Rows are one point carried round by a steady rotation, each followed by how many steps it has turned.
The counts run from 0 to 226.
[121 103 170 115 167 103  88 145  97  72 143 155 124 171 141 103 102 160
 150 107 117 124 145 136 141 136 104 190  92 107 109 116 149 137 145 114
 141 113 166 114 125 135 119 115 106 182]
109
[185 127 100 103 145 115 120 141 158 138 142 165 164 155 108  78 110 139
 182  98 142 150 162 126 153 103 167 106 109 104 130 126 109 120 153 113
 103 186  96 114 132 176 123 144 132 103]
156
[171 122 143  80 145 138  80 133 131 140 167 134 152 166 121 116  83 148
 155 145 108  89 169 136 148 110 173 113  76 115 159 129 120 108 127 106
 109 163 142 116 117 174 144 149 144 159]
17
[161  92 136 113 182 102 131 129 129  89 100 140 106 166 127 120  87 153
 170 103 133 140 146 143 170 145 143 152 109  86 103 147 142 158 150 120
  81 160 157 144 144 131  97 107 118 127]
126
[124  95 137  91 196 109 132 140 119 123 127 165 140 175 141  69 122 145
 180 109 127 153 122 133 116 111 139 110 111  91 156 100 136  84 124 129
 154 160 128  80 107 165 124 105 132 150]
176
[144 117 169  86 180 100 127 124 100 104 122 145 119 162 131 100 106 164
 160 154 101 158 136 167 146 129 119 115 106  89 123 101 140 121 173 132
 134 170 171  91 139 152 119 153 145 154]
114
[137 104 130 127 134 109  98 167 110 115 120 175 149 148 134  77 118 125
 210 123 122 155 154 118 140 130 126 127  83 128 117  86 137 140 152 115
 124 168 144  56 102 137 144 117 117 121]
73
[161 135 150 153 120 115  80 154 106 132 120 141 124 142 112 101  64 141
 194 173 152 100 176 136 131 136 145 134  87 107 121 127 115 136 126  93
  78 150 145 137 111 115 103 133 136 138]
100
[150 134 158 135 118 109 134 165 126 133 153 214 150 186 161 103  92 134
 165 135 111 107 136 159 111 140 134 137  84 130 134 154 119 110 124 128
 132 129 140 125 103 173 123 127  92 179]
206
[153 109 138 139 149 112 114 130 119 102 112 178 137 155 159 113  79 131
 161 130 106 150 139 151 133 118  93 169  56 100 118 119 142 109 139 112
 130 129 153 128 124 141 149 101  94 178]
208
[144 143 149 132 146  79 138 170 102 118 121 149 123 153 108  63 101 132
 195 142 140 126 149 160 131 132 140 136 127  92  97 122 136 114 151 124
  76 160 174  98 119 143  90 147 123 103]
98
[139 119 124 152 136  96 172 155 133 124 111 194 144 180 113  94 127 108
 189 122 149 150 143 130 137 168 138 134 143  75 130 159 115 126 115 127
 111 171 115 119 102 149  98  99 124 155]
65
[177 134 103  95 146 107 132 144 143 118 139 170 151 162  89  87 124 140
 178 110 135 161 155 135 158 128 153 138 127  88 123 119 109 125 160 117
 113 181  98 114 158 169 123 145 144 120]
32
[177  85 133 114 183 118 124 118 126 129 129 150 113 174 112 128  91 177
 154  99 129 130 151 132 160 160 150 171  92  71 144 144 123 121  99 119
 153 125 117 167 132 143  99 125 130 174]
26
[132 130 165 141 125 120 115 142 105 160 155 178 155 170 125 108 102 112
 181 169 121 112 153 135 113 149 140  94 104 105 145 141 130 107 115 111
 122 144 157 106  58 152 123 129 120 175]
202
[145 103 114 131 116 107  78 185 138  99 160 170 163 151 115  87  82 143
 181 140 141 109 163 118 137 127 130 179  82 117 116  95 100 127 112 121
 120 123 114  98 122 117 117 104 126 141]
71
[141 135 146 124 156  72 116 142  93 102 111 137 106 142 106  64  83 132
 175 139 138 144 157 138 148 119  98 154 106  87  91 117 138  97 146  95
  85 147 164  98 112 120  98 138 125 120]
97
[165  95 142 119 172 140  94  84 108 132 122 156 140 167 120 141 115 155
 150 102 117 162 156 122 159 137 140 167  99  76 140 129 156 106 134  79
 137 134 132 149 120 160 155 129 104 186]
146
[165 172 142 119 130  86 146 143 117 136 140 172 135 154 122  70  93 127
 186 134 140 139 159 120 128 115 112 105 119 105  93 157 118 107 156 112
 121 146 138 111  80 172  93 169 132 129]
218
[135 131 128 102 155  99 109 138 133  88 157 148 154 173  90 110 146 135
 166 116 135 146 169 129 178 155 141 140 144  70  92 130 124 156 181 119
 102 164 151  91 132 162 103 158 134 138]
131
[160 109 114 111 129 136 106 141 130 142 161 168 150 158 121 122 126 135
 176 124 129 129 158 126 123 154 149 138  71 103 166  97 104 119 108 116
 185 147 115 110 105 166 130 125 145 203]
50
[200 110  96  94 148 112 144 130 160 132 159 158 139 158 107 144  98 137
 152 126 116 135 177 138 182 146 147 135  88  75 122 143 100 124 119 149
 145 155 131 119 112 175 113 161 146 142]
29
[127 140 132  87 143 126  97 154 119 120 187 110 129 163 106  88 127 126
 176 120 131  90 164 137 141 125 173 138 100 104 132 123 117 108 128 119
 112 154 179  90  94 176 110 148 148 158]
136
[125 115 143 135 142 113 104 154 135 108 125 161 148 168 142 121 116 122
 195 149 134 122 161 160 138 154 161 103 113  98  97 137 134 169 153 129
  72 165 194 102 109 142 105 103 106 137]
226
[135 147 141 135 146  73 133 156 108 100 111 148 113 162 115  61  88 125
 184 129 143 130 142 161 132 119 121 152 114  83  97 137 137 103 156  96
  60 154 157 129 128 140 101 126 113 127]
221
[150  94 137 111 177 128 137 103 108 137 125 157 132 181 118 130 149 136
 160  87 118 173 145 150 164 148 149 151 107  70 129 132 151 105 150 106
 136 146 156 119 119 177 140 135 101 173]
147
[145 117 140  83 152 117  89 150 114 113 186 108 113 156  96 109 110 141
 159 132 125  92 176 126 159 139 152 153  89  89 139 111 112 110 119 124
 130 137 162  87 102 162 110 151 168 168]
13
[169  97 144 106 166 114 118 136 126 156 139 169 151 171 130  81  66 163
 163 129 117 107 138 108 117 107 141 117  89 112 160 128 119  78  84 116
 161 122  99 130  92 148 114 130 138 145]
178
[144 102 130 136 127 105  69 170 110  97 121 170 143 149 124  74  94 136
 195 121 138 142 151 111 143 122 113 163  77 132 119  82 126 135 138 106
 121 158 112  80 125 114 143 104 121 131]
72
[135  97 138 121 163 110 144 152 134 136 132 156 128 188 100 107 136 109
 188 108 118 121 159 115 171 164 165 142 134  89 139 167 144 113 104 132
  89 166 160  88  85 148 133 110 117 127]
164
[139  83 157  97 187 128  81 114 129 115 124 139 146 175 130 127  91 157
 145 130  98 114 131 135 159 110 159 138 102  89 147 126 162 102 135  91
  85 161 147 129 132 146 157 105 114 151]
142
[167 130 172 102 145 112 111 162  91 118 153 170 122 172 136 102 116 172
 175 121 102 117 160 149 138 151 143 135  81 142 113 120 128 165 145 141
 164 131 159  96 120 170 107 169 111 154]
111
[164 133 161 152 117 115 123 152 113 157 141 195 145 175 138 104  70 147
 164 149 112 105 147 162 107 126 127 150  81 114 132 141 123  90 109 109
 125 110 131 145 109 153 125 131  96 178]
83
[151 106 126 138 137 103 150 153 137 128 125 193 146 160 153 115 111 133
 173 143 121 148 135 201 117 138 143 131  81  91 104 119 123 121 140 145
 124 153 172 111 125 157 116 124  91 162]
86
[105  95 166 134 172 113  85 141  90 117 121 153 148 159 112  76  95 164
 185 157 133 130 144 110 116 136 119 123 119  91 141  89 138 114 116  92
 129 152 132  82 101 110 127  96 140 157]
76
[141 111 133 119 137 141 127 153 120 145 156 186 146 174 106 106 158 138
 186 115 121 146 145 147 130 165 165 130 102 108 156  99 112 128 126 131
 161 159 117  92 125 182 125 125 121 185]
49
[192 117 122 117 140 112  98 141 135 128 145 156 149 177 108 141  95 159
 184 125 135 108 189 118 173 164 159 132 102 103 108 152 113 185 146 136
 111 144 137 138 121 151  94 149 130 127]
128
